J77: [188 163 227 121  99 104 132 189 113 125 117  89  92 106 180 172 103 184
 138 134 136 134 127 185 119  81 128 149 102 190  96  80 104 139 204 185
  93 129 123 190 154]
J586: [107 112 108 130 140 128 131 113 131 134 140 138 135 131 118 125 131 115
 125 136 119 135 137 113 117 136 133 115 129  97 115 145 135 130 118 110
 146 118 127 110 132]
J217: [168 103  77 210  25  65 104 162 139  72 135 113  35 100 133 118 225 173
  74 111  91 160 124 102 170 165  99 126  37 122 101 119 176 165 209  77
 201 121 174 102 146]
J633: [137 126 186 107 104  97 115 163 125 128 127 113 103 127 158 162 123 146
 127 162 139 151 152 156  54  92 150 115 114 121  56 106 107 141 203 177
 147 131 105 144 157]
J512: [ 79 140 105  99 139  85 162 199 115 128 104 191 121 134 116 115 136 159
 173 121 129  80 147 138 148 134 186  87 195 151  47 122 136  76 150 122
 110 117 115 137 123]
J305: [125 121 133 111 125 145 117  81 128 125 181 111 140 107 130 139 109 128
 115 132 106 161 153  99 159 113 123 147 107 124 139 136 170 176 107 133
 107 110 133 140 123]
J594: [113 124 121 117 130 120 122 132 122 135 134 126 131 135 134 126 116 130
 120 138 143 150 123 138 120 107 135 111 118 141 138 129 118 122 113 139
 137 106 134 121 117]
J408: [ 79 140 105  99 139  85 162 199 115 128 104 191 121 134 116 115 136 159
 173 121 129  80 147 138 148 134 186  87 195 151  47 122 136  76 150 122
 198 145  88  82 195]
J757: [113 124 121 117 130 120 122 132 122 135 134 126 131 135 134 126 116 130
 120 138 143 150 123 138 120 107 135 111 118 141 138 129 118 122  79 164
  75 124 103 127 124]
find: [188 163 227 121  99 104 132 189 113 125 117  89  92 106 180 172 103 184
 138 134 136 134 127 185 119  81 128 149 102 190  96  80 104 139 204 185
  93 129 123 190 154] | J77
then: [125 128] | [127 113]

J7: [188 130  89 106]
J633: [113 185  93 184]
J757: [ 93  91 197 144]
J760: [ 93 130 197 144]
J594: [ 88 157 158  54]
J408: [140 204  90  57]
J305: [120 135 143 182]
J217: [ 97 124 142  83]
J77: [110 131 132 108]
J586: [122 163  89 106]
J531: [ 70 170 127  96]
J512: [ 81 128 161 140]
gone J594: [ 88 158 157] | [54]
find: [140 204  90  57] | J408
gone J77: [131 110 108] | [132]
gone J633: [184 185 113] | [93]
gone J633: [184 113  93] | [185]

J305: [ 99 123 113 120 121 170 119 131 144 144 162 118  92 144 118 139 147 118
 157 135 110 136 159 130 154 126 126 139 183 145 128 105 121 165 167 144
 110 102 153 121 120 132 112 133 140 129 171 115 112 190 150 115 140 128]
J633: [122 158 110 159 135 109 116 109 144 150  87 148 140 155 158 136  80 141
 129 123  65 147 123 128 212 138 111 150 124 151 100 161  94 181  59 113
 168 145  88 150 116 108 147 108 124 133  86  98 154 118  74  92 139 159]
J77: [117 140 118 132 111 112 108 129 106  71 110 114 127 132 129 107  91 151
 111 136 144 132 124 132 155 162 155 161 103 153 123 153  90 125 116 139
 193 161 154 134 126 133 149 148 154 101 161 110 141 130  93 102 108 125]
J760: [100 129 141 105 126 107 147 103 148 140 118 159 106 127 127  97 133 131
  82 108  73 111 125 143 154 143 139 117 111 158 154 128 132 113 112 110
  95  91 142 130 106 134  63  94 122 153 150 116 133 130 121 137 130 152]
J586: [149 113  92 143 114 138 143 116 107 109 148 112 135 135 112 126  97 142
 102  94 123 105  95 113 117 164  83 134 113 168 130 121 151 123 118 178
 114 127 116 139 104 162 137 134 124 141 139 129 155 125 128 129  93 116]
J217: [ 99 123 113 120 121 170 119 131 144 144 162 118  92 144 118 139 147 118
 157 135 110 136 159 130 154 126 126 139 183 145 128 105 121 165 167 144
 110 102 153 121 120 132 112 133 140 129 109 135  84 128 145 145 144 134]
J408: [ 74 119  95 154 104 126 125 153 110 139 112 147 114 161 122 165 163 123
  77 174  98 123 115 156 134 133 105 127 133  93 114 133 165 116 102 117
 111 143 130 104 161 116 113 106 131 144 150 107 139 131 131 136 167 115]
J757: [140 123  85  82 136  98 104 131 173 114 137  76 143 142 151 120 114 135
 109 105 121 152 121 101 156 166 165 143 140 165 138 137 108 113 147 141
 123 144 108 150 101  63 134 167 136 143 130 123 115 104  90 167 130 153]
J7: [165 109 188 112 148  85 158 151 129 132 119 120 120 107 118  91 114 136
 173 121 143 102 188 134 135 110 158  93  93 125 135 116 124 142 109 156
 155 156 131 139 132 135 128 145 116 125 114 105 161 100 164  95 131 159]
J531: [ 93 106 129 139 141 156 117  82 110 140  88 158 198 134  91 126 133 128
 119 151 119  96 129 119  75 143 122 110  79  78 128 155 153 122 106 132
 192 128  74 141 124 133 127 139 128 176 139  95 139 120 163 136  96 103]
then: [ 63 134] | [167 136]
gone J305: [129 144 140 159 132 167 150 144 110 120 170 165 113 126 121 112 119 120
 154 136 144 190 110 118 128 131 135 157 118  92 115 105 112 162 147 139
 183 115 133 144 121  99 145 102 171 140 121 123 126 153 118 139 128] | [130]
gone J760: [159 111 118 127 117 141 130 148 108 152  82 132 111 133 106  97 140 139
  91 122 105 127 100 130 107 126 106  73 121 113 103  63 137 129 125  95
 130 150 143 153 134 154 154 143 128 133  94 110 142 116 147 158 112] | [131]
find: [ 74 119  95 154 104 126 125 153 110 139 112 147 114 161 122 165 163 123
  77 174  98 123 115 156 134 133 105 127 133  93 114 133 165 116 102 117
 111 143 130 104 161 116 113 106 131 144 150 107 139 131 131 136 167 115] | J408
gone J757: [137 173  82 120 123 137  90 165 140 108 101  76 121 143 151 140 167 115
 114 141 136 150 105 121 165 167 138 135 130 143 147 142 101 108 153  98
 104 143 134 109 144  63 156 130 131 166 123 136 104 123  85 114 113] | [152]

J305: [ 69 102  51 107 131 158 177  93 142 180 167 123  74 160  75 208 176 136
  68 130 165  98 204 212 190 126 102 137 132  77 150 141 125 107  77 129
 155 115  82 192 165 152 133 169 158 196 102  88 159 116  56 172]
J586: [126 129 124 127 128 130 127 128 130 128 126 127 127 128 125 131 129 131
 127 126 128 129 131 127 129 123 128 130 128 123 126 128 124 127 126 123
 126 126 129 127 131 130 128 125 130 130 122 128 132 128 129 127]
J512: [148 113  99 191 108 110 140 124 124 139 111 112 128 161  74 108 148 129
  83 107  74 137 147 110 136 164 136 136 169 126 151 157 120 100  89 108
 132 124 111 113 126 117 129 160 123 109 160 164  80 131 130 155]
J633: [197 102  88 127 129 127 127 129 128 130 126 126 126 128 126 130 127 132
 126 125 128 129 132 127 129 123 127 131 129 123 127 126 124 128 126 123
 125 127 128 128 130 131 126 125 131 130 124 130 132 128 129 126]
then: [107 131] | [158 177]
gone J305: [169 158 107 172 158 152 102 137  93 196  75  82 136 125 204 212 131  77
 115 102 160 123  68 132 192  51  56  77 129 180 167 150  88 190 130  98
 176 102 155 159 165 133  74 208 116 177 142 165 141 107  69] | [126]
then: [196 102  88] | [159 116]

J217: [126 129 156 115 146 229 152 117 179 136 126 149 148 159 137 146 134 150
  81 129  94]
J757: [134 126 149 148 159 137 146 134 150 108  97 140 167 168 113 104 135 129
  80  98  99]
J531: [126 129 156 115 146 229 152 117 179 136 126 149 148 159 137 193  82 141
 140 168 108]
gone J757: [159 108 137  80  97 146 135 104  98 129 126 134  99 167 140 149 150 148
 113 134] | [168]
gone J757: [135 108 134  98  97  80  99 148 137 146 104 159 140 150 134 113 168 129
 126 149] | [167]
then: [136 126 149 148 159 137 146 134 150] | [ 81 129]
gone J531: [148 115 159  82 141 137 129 193 152 136 108 126 168 156 179 146 149 117
 140 126] | [229]

J512: [184 168 105 116 143 163]
J760: [ 48  72 168 147 103  80]
J7: [153  95 139 141 157 125]
J633: [157 153  92 139 174 144]
J408: [180 164  91 130 164 163]
J531: [110 118 142 124 108 121]
J586: [153  92 157 140  75  72]
then: [153  92 139] | [174 144]
then: [118 142 124] | [108 121]
then: [157 153  92] | [139 174]

J757: [100 115 136 110 111 131 105  84 132 140  90 141  70  81 206 198 143 132
 136 193]
J217: [145 151 139 131 134 142  94  79 121 112  77 167 104 124 140 116 159 153
 125  95]
J512: [ 57  68 150 150 110 120 113 135 194 103 150 112 108 127 171 149 123 108
 165 215]
J408: [ 15  70 149 207 114 157  95 103 218  24 118 166  66 148 182 165 183  70
 209 112]
then: [ 95 103] | [218  24]
then: [150 112] | [108 127]
then: [ 84 132 140  90 141  70  81] | [206 198]
then: [142  94  79 121 112  77 167 104 124 140 116] | [159 153]
gone J217: [167 121 125 112 140 139 124 104 134 131 159 151  77 116  94 145 142 153
  95] | [79]
then: [166  66] | [148 182]

